In the data rows, the value 128 means zero.
Some points:
[134 103 130 112 142 127 133 143 141 141 146 151 156 126 114 121 132 102
 195  55 148  71 176 141  81  74  79 123 122 124 158  96 209 204 200 159
 146  89 220 137 142 118  87 131 148 115 108 137]
[128  78 113 124 166 117 161 127 138 148 143 142  98 143  37 144  52 139
 159 135 112 129 119 135 147 154 207 139 149 125 122 137 131 123 115  89
 140 144 139 144  76 126  56 140 109 101 154 108]
[103 148 138 106 158 104 188 135 117  86 102 162  89 111 177 109 142 141
 110 126 108  89 149 136 141  91 153 135 113 156  84 134  96 123 137 163
 120 113 126 118  61 121  90 168 152 139 107 122]
[127 110 147  54 164 121 132 143 107  97 131 137  92  45  83 185 138 124
 119 138 126 116  75 127 134 128  67 126 153 125 153 139 171 117 113 118
 128 109  36 141 122  99 134  81 150 157 131 165]
[142 105 107 110 135 146 110 139 132 152  86 143 212 116 168 113 114 189
 117 165 109 115 134 111  85  78 144 120 155 136 137 138 108 106  93 144
 142 148 169 141 147 171  91  91 160 176 230 171]
[ 91 186 193 116 118 134 105 138  81 112 141 128 147 100 134 190 119 221
 169 152  83 136 167 141 102 108 168 117  98  92 139 136 135 114 156 108
 136 119 121 141 121 120 131 126 142 120 120 100]
[122 124 117 138 121 136 119 137 141 141 102 119 109 114 133  95 154 108
 133 109 113 118 133 115 123 124 129 191 145 156 132  93  54  97 133 122
 131 106  94 127 164  94 110 158 225 178 112 129]
[144 143  76 117 131 124 136 144 153 128  53 100 119  88 109 141 155 131
 156 170 130 133 166 141 133 119 148 154 164 153 137  93 126 169 180  98
 121 167 150 239 103 149 251 134  92 135 120 132]
[138 124 126 178 147 112 125 135 171 100 222 243 160 102 162 193 129 158
  85 136 150 131 161  98 150 170 145 137 137 135 144  58  85 154  99 168
  86 132 143 152 156 119 139 121 109 120 129 127]
[126 158 120 145 122 145 148  84 119 158 138 114 132  93 139 129 110 101
 172 138 174  74 125 137 151 165 182  95 149 136 185 141 118 131 132 128
 124 102 122 106 118 113 156 184 179 174 166 158]
[146 111 145 131 138 145 128 124 119 116 125 123  86  93 145 132 134 152
 136 121 152 153 148 137 128 147 108 126 116 103  85 104 137 136 189 144
 129 221 108  66 172 255 142 202 104 190 139 130]
[128  93 117 100 135 133  76 153 112 141 108 129 107 150 142 134 142 130
  98 156 151 147 136 202  75 226 117 124 148 127 114 108 116 142 148 158
 134 136 130 143  96 133  76  87 174 103 121 121]
[128  87 134 109 113 107 131 103 150 116 117 124 144 140 139 136 113 134
 149 144 119 104 109 137 116 115 118 138 101  95 113 226  74 236 107 224
 177 171  93 153 170  83 173 144 125 106 137 108]
[104 139 109 156 156 204 124 139 142 129  86 148 148 141  88 126 133 135
 115 123 113 126 103 141 149 100 101 133  76  81 121 145 128 124 124 129
  76 152 129 130  89 110 102 157  94 148 151 104]
[ 96 143 125 112 136  89 145 198 148 169 211 100 136 147 116  45 215 156
 142 216 148 128  85 124 147 104 123  95 138  81 111 104 117 118 142 147
 103 134 144 136 134 111 132 131 126 127 136 109]
[110 140  64  79  84 166 101 104 110  93 176 135 147 197 121 143 128 139
 135 107 109 150 101 100 129 119 141 100 120 105 118  88 108 113 134 143
 165 138 103 195 133 161 125 211 172  93  83 186]
[142 127 155 135 114 110 120 102  70 173 158 114 108 125 112 115 128 124
 167 142  57 160 172 150 145 144 104 165 130 120 166 119  81 112 145 137
 133 134 137 136 141 143 133 111 134 106 142 115]
[162 131 111 155  95 113 130 135  92 153 144 156 176 115 131  87  97 122
  97 151 168  77 125  84  69 129 111 148 134 102 141 131 173 148 150 109
 126 123  23  93  43 146 146 143 146  90 132 102]
[129 152 137 138 135 136 129 117  99 126 162 107 113  86  56 115 226  76
  28  47  98 103 151 120  72 140 152 127 123 110 168 191 119 149  77 132
 146 182 175 150 104 160 127 131 131 133 130 134]
[149 135 137 144 116 137 142  94 141 125 133 135 149 115 125 146 164 122
 128 164 112 255 102 175 110 119 147 112 158 184 124 158 151 192 161 143
 117  85 146  53  84 105 125 149 152 133 135 139]
[224 187 133 104 124  76 124 182 146 121  98 183 130 180 114 115 126 124
 129 105 114 120 125 160 156 152 119 132  87 118 157 159  78 107 157 113
 121  92 118 116 117 145 120 137 105 115 148 151]
[ 93 154 143 133  99  71  92  43 147 115  81 149 100 107 108 116 147 102
 140 182 193 145 161 109 182  88  85 126 135 122 148 107 120 136 105 111
 143 148 130 143 107 151  43 135 100  98 137 137]
[117 147 140 139 117 117 114 146 134 148 141 147 102 115 124 101 100 123
 148  44 147 147  58 110 125  82 157 119 133 232 134 169 157 118 186 161
  73 213  84 183 172 137 112  96 150  98 154 104]
[ 75 170  77 134 127 117 105 140 132 121 126 125 122 125 110 140 109 159
 121 128 221 141 115 223  97 161 141 146  95 113 154 143 134 130 123 106
 114 102 133 113 172 108 122 136 115 163 126 127]
[148 144 162  74 149 160 158 143  84 111 140 101 115 179 171 149 131 122
 122 120 233 186 165 111 115 100 104 125 140 150 153 149 104 131  88  78
 128 114 139 144 148 114 157 152 114 100 185 117]
[116 166 136 144 154 150 130 134 122 135 154 133 161 147 157 127 124  95
 104 179  72  74  87 141 157 150 110 128 115 206 120 139 153 222 143  49
 228 149 118 139 185 151  98 118 106 131 116 125]
[111 128 116 137 113 148 126 148 174 103 155 105  45 137 143 128 107 108
 145 130 114 102 157 147 100 103 152 166 145 105 127 113 115 139 115 117
 141 118 108  75 141 130 122 102 105  90 174 123]
[174  93 155 159 167 139 118  73 107 155 145  74 116 112  98 113 130 231
 111 133 193 104 115 131 133 110 118 143  70 171  87 119  75 109 139 104
 137 114 153 137 128 115 134 104 121 108  73 157]
[115 123 126 116 107  94 151 149  94 133 125 128 143 149 118 130 118 123
 161 125 135 140  98  63  54 135 147 147 165 140 123 140  99 132 129 139
 136 127 139  99 127 127  92 117  19 198  52 167]
[148 110 139 133 105 143 109 149 160 119 127 134 107 119 149  86 103 131
 103 139 128 134 148 131 107  85 158  92 126 144 163 121 132 109  68  79
 150 115 118 130 122 151 131 127 130 140  50  79]
[129 103 162 120 111 162 201 133  91 145 103 129 147 132 112 125 126 110
 119 122 134 139  90 148 167 139 130 137 118  90 162  28 113 148 102 137
 119 142 125 133 164 144 114 129 140 121 134 102]
[134 148 113 124  70 129 127 142  93 109 139 131 132 118 112 113 118 149
 121 131 114 121 122 136 140 110 120 209 129 153  77 115 189 132  61 112
  96 155 165  82 125  72 144 145 134  98 132 161]
[170 113  40 115  83 116 155  93  94 115 144 135 110  86 129 116 132 125
 134 126  93 131 139 152 124 114 110  76 102 137 119 124 133  99 115 118
 119 102 126 137 174 101 105  98  95 160 148  56]
[110 147 139 128 126 124 135 130 123 128 132 110 125 112  90 133   0  48
  11 164 116 132 146 111 109 109  87 109 144 120 102 132  97  90 202 154
 123 143 192 142 145  99 153 139 142 138 119 129]
[138 128 131 125 129 129 115 112 133  90  90 106  48 114 170  90 118 179
  93 132  91 126  44  26 137 173 134 139 120  94 212 149 187 158 168 129
 117  94 210 123 154 131 133 135 136 113 137 128]
[146 126 149 121 155 136 137 113 145  88  94 150 128 155  83 100 145 141
  98 117 115 124 138 130 123 122 141 116 155 112  76 105 142 133 140 108
 140  89  94 112 160 110 136 125 141 105 113 117]
[150 133 148 146 163 128 119 114 133 135 131 127 113 174 119 107 126 131
 123 157 127 138 158 156 137 127 141 141 130 154 182 113 241  59 102 252
 204 150 107 149 140  92 163 169  93 169 124 134]
[120 108  87 155 139 162 127 156 109 125 131 126 154 119 134 139 146 151
 118 115 160 152 179 118 228 108 132 144 210 100 154 222 138 119 179 139
 151 110 103 101 146 125  98 103 120  99  76 111]
[117  82  82 123 202  45 111  99 102 134 153  94 154 185 203 146 123 101
  97  90  99 145 124 146 148  95 149 138 115  96 144 106 147 138 138  72
  90 163 109 116  95 102 139 129 138 157 130 139]
[129 150 141 164 135 133 174  88 170  81 122 114 149 166 160 153 148 174
 177 122 106  90 115 141  77 172  41 109 191 135 152 149 119  67 119  88
  96 201 136 128 119  93 115 129 142 120  99 115]
[163 167 126 158  98 142 159 125 143 116 113  96 111 153 145 170 135 110
 127 133 155 127 107 136 139  92 164 116 105  80 118  97 127 127 139 161
 157 168 131 111 107 128 114   0 152 122 104 175]
[123 131 150 122 124 114 106 117 143 135  85 110 149 135 119 137 123 120
 125 107 133 134 115 119 125 135 158 125 128 126 125 102 122 155  98 139
 105 111 127 124 127 112 143 117 133 133  83  43]
[140 110 143 186 104 111 131 161 120  83 107   0 159  94 147 172 137 111
 118 125 118 109 123 131 130 144 130 116 117 154 112 113 140 109 125 166
 104  69 100 168 113 141  68 179  81  78 154 131]
[ 92 122 102 136 137 125 169 151 171 152 115 125 138 104 131  92 124 123
 146 125 126 211 216  51 118 209 115 120  36 126 111 134 151 123 127 110
 156 142  94 134 130  87 117 101 146 113 135 159]
[154 137 130  72 110 136  85 158 119 150 118  97 133 154 123 163 123 116
 153 142 132  92 180  86 201 175 128 102 120 159 112 140 141 148  93 143
  80 175 155  72 109 105 115 121 147 162 104 103]
[ 77 117 132 115 137 108 130 124 107 119  79 135 191 118 126  97 125 110
 130 111 110 124 120 152 134 135 136 129 113 136 167 114 114  83 115 139
 115 124 130  68 170 162 164  96 102  69  99 137]
[140 152 110 136 184 153 109 148 161 161 143 120 122 105 134 168 107 100
 168 130  99 157  79  96 108  81  71 149 115 131 152 120  94 122  63 144
 116  82 119 116  96 165 124 139 128 130 102 118]
[116 127 154 142 129 174 112 121  97 102 136 145 104 106 178  19  82 108
 155 101 120 139 135 177 159 166 116 109 142 114 103 137 122 156  95 139
  91 105 124 188  60 120 137  83  85 151 110 162]
[145  89 156 122 127 155 120 109 129 123 141 179 141 134 165 161 181  36
 166 209 150 113 116 125 110 133 171 160  81 106  92 186 152  55 147  98
  76 117 152 163 161 143 129 132 134 116 107 126]
[140  96 182 169 100 123  92 147 147 110 123 123 136 136  96 117 132 116
 133 103 115 130 136 122 136 109 135 104 136 100 126 116 115 145 134  64
 110 114  95 136 162  73 131 148 125 192 163 175]
[ 94 104 125 163  90 138 128 140  96 229  84 194  68 174 166 204 167 144
 102 107 112 105 117 112 110 113 105  95 132 141 115 118 125 117 135 120
 149 102 121 125 109  89 152 137  86 115 138 131]
[111 153 119 126 163 148  87  91  99  73 138 125 146 147 110 119 158 108
 155 107 133 118 113  60 115 139 130 135 139 144  77  88 104 100 159 141
 164  99 129  99  97 116 153  73  95 142 197  76]
[147 172 118 136 173 109 123 110 125 179 106 125 115 109 135 121 116 123
 140 106 113 128 131 125 117 137 143 100 182  79  32 125 148 130  67 127
 103 106 128 128 202 147 137 148 141  85 125 154]
[122 106 138 147  99  87 134 167 143 120 134 147 145 113 144 145 119 123
 152  83 151 150  81 145 168 149 109 136 131 101  73 144 134  86 101 107
 241 133 210 155 100 166 169 150 182 149 149  95]
[116 127 147  38  72 144 138  85 237 203 182 109 171 129 158 129 126 149
  76  74 106 112 127 150 153 149 129 156 133 126 110 134 142 101 156 122
 115  88 109 128 103 143 124 120  80 139 141 129]
[116  84 118 119 133 139 107 143 154 111 137 135 121 101 105 119 132 114
 139 132 115 106 117 146 133 118 133  73 113 163 147 118  99 104 127 112
 135 156 143  45 103 115 176 144 114  62 131 162]
[ 86 103 125 159 111 105 154 120 128 113 141 127 116 208  82 140 120 151
 124 146 118 113 159 121 136 123 104 123 118 174 129 168 157 150 100 134
  69  61 117 134 130 240 189  95 197 174 146 144]
There is one direction along which these points spread out most. How many in every 100 of the points above lie lower along it than each point below? Answers are rounded to whole numbers. More than half of the points above lie lower than the first one.
[116 127 147  38  72 144 138  85 237 203 182 109 171 129 158 129 126 149
  76  74 106 112 127 150 153 149 129 156 133 126 110 134 142 101 156 122
 115  88 109 128 103 143 124 120  80 139 141 129] 12
[134 148 113 124  70 129 127 142  93 109 139 131 132 118 112 113 118 149
 121 131 114 121 122 136 140 110 120 209 129 153  77 115 189 132  61 112
  96 155 165  82 125  72 144 145 134  98 132 161] 35
[150 133 148 146 163 128 119 114 133 135 131 127 113 174 119 107 126 131
 123 157 127 138 158 156 137 127 141 141 130 154 182 113 241  59 102 252
 204 150 107 149 140  92 163 169  93 169 124 134] 88
[ 93 154 143 133  99  71  92  43 147 115  81 149 100 107 108 116 147 102
 140 182 193 145 161 109 182  88  85 126 135 122 148 107 120 136 105 111
 143 148 130 143 107 151  43 135 100  98 137 137] 11
[146 111 145 131 138 145 128 124 119 116 125 123  86  93 145 132 134 152
 136 121 152 153 148 137 128 147 108 126 116 103  85 104 137 136 189 144
 129 221 108  66 172 255 142 202 104 190 139 130] 86
[145  89 156 122 127 155 120 109 129 123 141 179 141 134 165 161 181  36
 166 209 150 113 116 125 110 133 171 160  81 106  92 186 152  55 147  98
  76 117 152 163 161 143 129 132 134 116 107 126] 46
[111 153 119 126 163 148  87  91  99  73 138 125 146 147 110 119 158 108
 155 107 133 118 113  60 115 139 130 135 139 144  77  88 104 100 159 141
 164  99 129  99  97 116 153  73  95 142 197  76] 19
[128  93 117 100 135 133  76 153 112 141 108 129 107 150 142 134 142 130
  98 156 151 147 136 202  75 226 117 124 148 127 114 108 116 142 148 158
 134 136 130 143  96 133  76  87 174 103 121 121] 53
[ 77 117 132 115 137 108 130 124 107 119  79 135 191 118 126  97 125 110
 130 111 110 124 120 152 134 135 136 129 113 136 167 114 114  83 115 139
 115 124 130  68 170 162 164  96 102  69  99 137] 47
[110 147 139 128 126 124 135 130 123 128 132 110 125 112  90 133   0  48
  11 164 116 132 146 111 109 109  87 109 144 120 102 132  97  90 202 154
 123 143 192 142 145  99 153 139 142 138 119 129] 82
[224 187 133 104 124  76 124 182 146 121  98 183 130 180 114 115 126 124
 129 105 114 120 125 160 156 152 119 132  87 118 157 159  78 107 157 113
 121  92 118 116 117 145 120 137 105 115 148 151] 7
[110 140  64  79  84 166 101 104 110  93 176 135 147 197 121 143 128 139
 135 107 109 150 101 100 129 119 141 100 120 105 118  88 108 113 134 143
 165 138 103 195 133 161 125 211 172  93  83 186] 79
[170 113  40 115  83 116 155  93  94 115 144 135 110  86 129 116 132 125
 134 126  93 131 139 152 124 114 110  76 102 137 119 124 133  99 115 118
 119 102 126 137 174 101 105  98  95 160 148  56] 26
[148 144 162  74 149 160 158 143  84 111 140 101 115 179 171 149 131 122
 122 120 233 186 165 111 115 100 104 125 140 150 153 149 104 131  88  78
 128 114 139 144 148 114 157 152 114 100 185 117] 56
